Here are some points:
array([-63, -33, 3, -5, 16, 4, -40, 6, 14, 40, -11, 2, -26, -12, 2, 9])
array([24, 35, 45, 10, -12, -78, -7, 80, 0, 10, 48, -52, 20, 11, 68, -3])
array([-36, -13, 9, 47, 28, 61, 30, -47, -28, 107, -29, 29, 71, 15, -5, -42])
array([7, 16, -8, 15, 1, 14, -3, 8, 1, -2, 1, -10, 5, 7, -3, 3])
array([6, -7, 11, 3, 17, -21, -21, -2, -3, -2, -2, -24, -12, -25, -24, -11])
array([11, 7, -1, 8, 0, 11, 14, -1, -3, -14, -4, -9, 0, -1, -12, 1])
array([10, -1, 0, -8, -1, 1, -6, -5, -1, -21, 10, -7, -11, -10, -21, -2])
array([-19, 8, 51, -8, -23, 32, -37, 13, -12, -14, 41, 24, -24, -6, -21, -18])
array([-16, 16, 23, 0, 18, -27, -5, -20, -19, -33, 18, -42, -9, 0, -6, 13])
array([10, -6, 28, 26, -2, 29, 16, 20, -49, 20, 40, -5, 2, -9, 43, 30])
array([-14, 1, -17, -2, 6, 7, 7, 10, -1, 1, 12, 5, -2, -11, -5, -2])
array([-12, -34, -5, -18, 5, -24, -8, -8, -4, 6, 18, 29, 8, -10, 13, -17])
array([34, -127, -56, -45, 41, 2, -4, 33, 80, -21, -25, -38, -32, -54, -114, -44])
array([5, -1, 38, 23, 14, -20, -16, -24, 21, -9, -10, 4, -25, -1, 11, -5])
array([10, 16, 13, 8, -15, -15, 9, -14, -3, 13, 13, 9, -3, 7, 0, 1])
array([-47, -16, 5, -60, -20, 0, -15, -20, -1, 40, -39, 0, 50, -15, 41, -3])
array([-20, 18, 57, 25, -37, -9, 4, 25, -34, -26, 45, 4, 43, 13, 33, 11])
array([-11, -8, -1, 0, 2, 3, 27, 17, -8, -16, 8, 12, -19, 18, 5, 11])
array([-13, -3, 2, -3, -2, 3, -10, -5, 1, 5, -1, 9, 12, 1, 5, 8])
array([-5, 4, 18, -13, -10, 34, 8, -25, -18, 36, 20, 34, 4, 4, 10, 14])
array([-26, 8, -1, 13, 11, 14, -9, 23, -1, 5, 5, -16, -18, -7, -4, -3])
array([51, -36, -32, 17, 1, 1, 17, -5, -5, 3, -23, 14, -21, -20, -11, -3])
array([-127, 26, 92, -20, -56, -28, 30, -49, 39, 28, 84, 54, -51, -57, 127, 61])
array([-10, 7, 6, 13, 16, -17, -6, -12, 14, -12, -28, -22, -22, 21, -21, 15])
array([-40, -5, 16, -25, -12, -36, 1, -8, 7, 5, 13, 22, -10, 0, 1, 30])
array([3, 42, 63, 54, -5, -10, 28, -37, -21, 32, 42, 34, 12, 20, 26, 31])
array([-11, -4, -4, 10, 14, -12, -1, -10, -3, -34, -15, -22, -20, -9, 1, -7])
array([-12, 0, -43, -18, -3, 31, -47, -31, 22, 3, 3, -1, 64, 37, -4, 7])
array([-16, 9, 24, 29, -19, -12, 0, 35, 3, -11, -5, 1, 22, 5, -17, -16])
array([11, 24, -8, 12, -14, 0, 1, 7, -3, -4, 2, 3, 3, -10, -1, 4])
array([-7, 15, 6, -5, -1, 27, 11, -11, 5, -6, 25, 22, -12, 0, 33, 4])
array([-46, -8, -22, -36, -10, -16, -5, 1, 0, -22, 12, -9, -11, 13, 13, 7])
24 more points follow, each with its number after it:
array([-32, 9, 30, 11, 3, 6, -4, -7, -20, 14, 22, -5, -33, -21, -9, -20]) 0
array([69, -39, -53, -5, -2, -34, 19, -4, -20, -8, -10, -5, 8, -7, -22, -23]) 1
array([28, -24, -1, 25, 13, -19, -4, 17, 7, 9, 22, -12, 15, 11, -18, -18]) 2
array([37, 33, 43, -118, -127, -15, 100, -1, -64, 45, -15, 58, 8, -72, 40, 16]) 3
array([-11, -17, -3, -13, -25, -19, 45, -28, 20, 14, -40, 57, -9, -12, 31, 42]) 4
array([-2, 5, 1, 1, -4, -10, -10, 2, -2, -1, -7, 4, -5, 0, -2, -2]) 5
array([15, -12, 23, -1, -4, -9, -2, 8, 39, 15, -12, 15, 5, -7, 10, -24]) 6
array([7, -4, -7, -5, 3, -10, -8, -5, 3, 1, -14, -8, 4, -11, -3, 0]) 7
array([-17, 25, 64, -17, -35, 47, -11, -23, 8, -5, 11, 8, 4, -54, 19, -17]) 8
array([21, -19, -10, -50, -4, -11, 16, -36, 90, 15, 22, 66, 20, -41, -14, -18]) 9
array([-25, 11, -10, 6, -6, 20, -35, -14, 1, 2, -5, -2, 20, -2, -8, 8]) 10
array([6, -49, 0, 74, 40, -20, 3, -38, 42, 2, 54, 59, 4, 69, -19, -4]) 11
array([-5, 11, 13, 1, 19, -25, 7, -24, 1, -27, 18, -14, -30, -11, -5, 8]) 12
array([41, -59, -50, -5, 78, 18, 41, -13, 38, -15, -21, -47, -19, -33, 18, 18]) 13
array([58, -6, -45, 12, -29, 19, 46, 17, 12, -44, -1, 19, 3, -3, 7, 1]) 14
array([2, -5, 10, -2, 7, 17, -14, 0, 7, 11, -2, 17, 14, -10, 10, -16]) 15
array([-33, -4, -14, -1, -5, 4, 13, -26, -14, -30, 15, 16, -21, 11, -22, 5]) 16
array([40, 40, 0, 39, -24, 25, -26, 61, -17, 23, 12, -46, 12, 16, -2, 7]) 17
array([18, 53, 0, 44, 2, 79, -31, 0, 9, 18, -8, 59, 3, 27, 35, 12]) 18
array([-37, 31, 33, -2, 0, -8, -21, 1, -9, 17, -18, -65, -33, -8, 11, 22]) 19
array([-16, 11, 6, -33, -16, 3, 4, 12, -10, 26, 27, 15, 4, 1, -31, -28]) 20
array([11, -1, -17, 16, 10, -20, 0, -6, 8, -6, -28, 2, -3, 36, 3, 3]) 21
array([-19, -15, 10, -11, -16, -41, 6, 39, 4, 10, -25, 49, 4, 9, 2, 23]) 22
array([12, 0, -21, 19, 11, -3, -16, 8, 8, 24, -38, 10, -5, 21, 1, -12]) 23
Which of these numbered points is nearest to each point below by angle, seen from the average point of the first points? Its number follows each.
array([-28, 22, 1, 49, 4, -23, -18, -11, -31, 20, -30, -45, -28, -9, 5, 50]) > 19
array([30, 11, -2, 12, 3, 19, -14, 27, 1, 5, -2, -11, 2, -2, -8, -2]) > 17
array([-9, 6, -2, 21, 12, 4, -7, 2, -2, -3, -6, -28, -13, -8, 16, 8]) > 19
array([6, 4, 15, 11, 12, -32, 1, -1, 1, 13, 35, -8, 30, 22, 23, -54]) > 2
array([-4, -16, -24, -16, 16, 2, -11, -39, 24, -15, -11, 17, 20, -10, -16, -19]) > 9
array([28, 72, 111, -67, -46, 127, -45, -110, 1, -70, -81, 34, 68, -31, 37, -17]) > 8
array([-23, 10, -12, 17, 31, 9, 4, -12, -6, 26, -3, -34, -13, 5, 9, 14]) > 19
array([-20, 10, -21, -9, -27, -13, 7, 23, 6, 98, 14, 35, 6, 11, -46, -55]) > 20
array([-6, -17, -20, 5, 5, -16, 2, 7, 2, 15, -41, 5, 10, 10, 6, -22]) > 23
array([4, 16, 0, -19, -25, 12, 21, 6, -17, 1, 5, 7, -4, -14, -2, 0]) > 3
array([5, 33, 13, 6, -25, -6, 12, -3, 1, 5, 15, 8, -11, 10, 6, 9]) > 3
array([9, -6, -7, -23, 20, -9, -1, -14, 10, -6, 54, -18, -19, 22, 1, 24]) > 12
array([7, 17, -7, -40, -7, -6, 8, 12, 3, 13, 16, -9, 12, -21, -1, 5]) > 3
array([-3, 4, 0, 12, 1, -1, -6, -3, 8, -25, 5, -14, 9, 43, 24, 15]) > 21
array([-5, 11, 53, 13, 3, 28, -52, -23, 3, 18, -13, 57, 15, 10, 41, -35]) > 15
array([3, -1, -3, 2, -8, 9, -1, 11, -34, 31, -19, 5, -1, 3, -12, -22]) > 23
array([37, 19, -11, -4, -57, -62, 77, 11, -18, -6, -17, 32, -9, 24, 16, 1]) > 3
array([18, 17, 3, 6, -6, 27, -1, 26, -7, -2, -10, -6, 14, -11, 8, -2]) > 17
array([18, 2, 33, 29, -9, -47, 42, -10, 21, -16, 4, 12, -22, 5, 0, -4]) > 12
array([-13, 1, 5, 25, 2, -17, -7, 1, 28, 1, 1, 11, 4, 17, 14, -10]) > 11
array([-12, -3, -13, -33, -3, -19, 4, -16, -19, -8, -3, 0, 2, 7, -1, 21]) > 16
array([-1, 5, -13, 22, 35, -11, -21, -33, 9, -33, 2, 9, -1, -6, -51, 2]) > 12
array([15, 18, -3, 53, -5, -28, 5, -24, 12, -46, -46, -33, 24, 18, 12, -12]) > 21
array([4, 24, 26, 4, -13, 38, -12, -10, -1, -12, -4, -6, 11, -13, 22, 1]) > 8
array([15, -2, -4, 21, 16, -13, -21, -17, 19, -2, -21, 7, -37, 28, 10, 15]) > 21
array([12, -1, -21, 18, 20, 30, -5, 2, 14, 5, -7, -33, -5, -13, 8, 5]) > 13
array([14, -10, -8, -1, 0, 1, -3, 1, -1, 6, 6, 7, 3, -5, -9, -10]) > 1
array([0, 14, -8, 0, -28, 2, -52, -3, 6, -33, 0, -38, 66, 4, -23, 2]) > 10
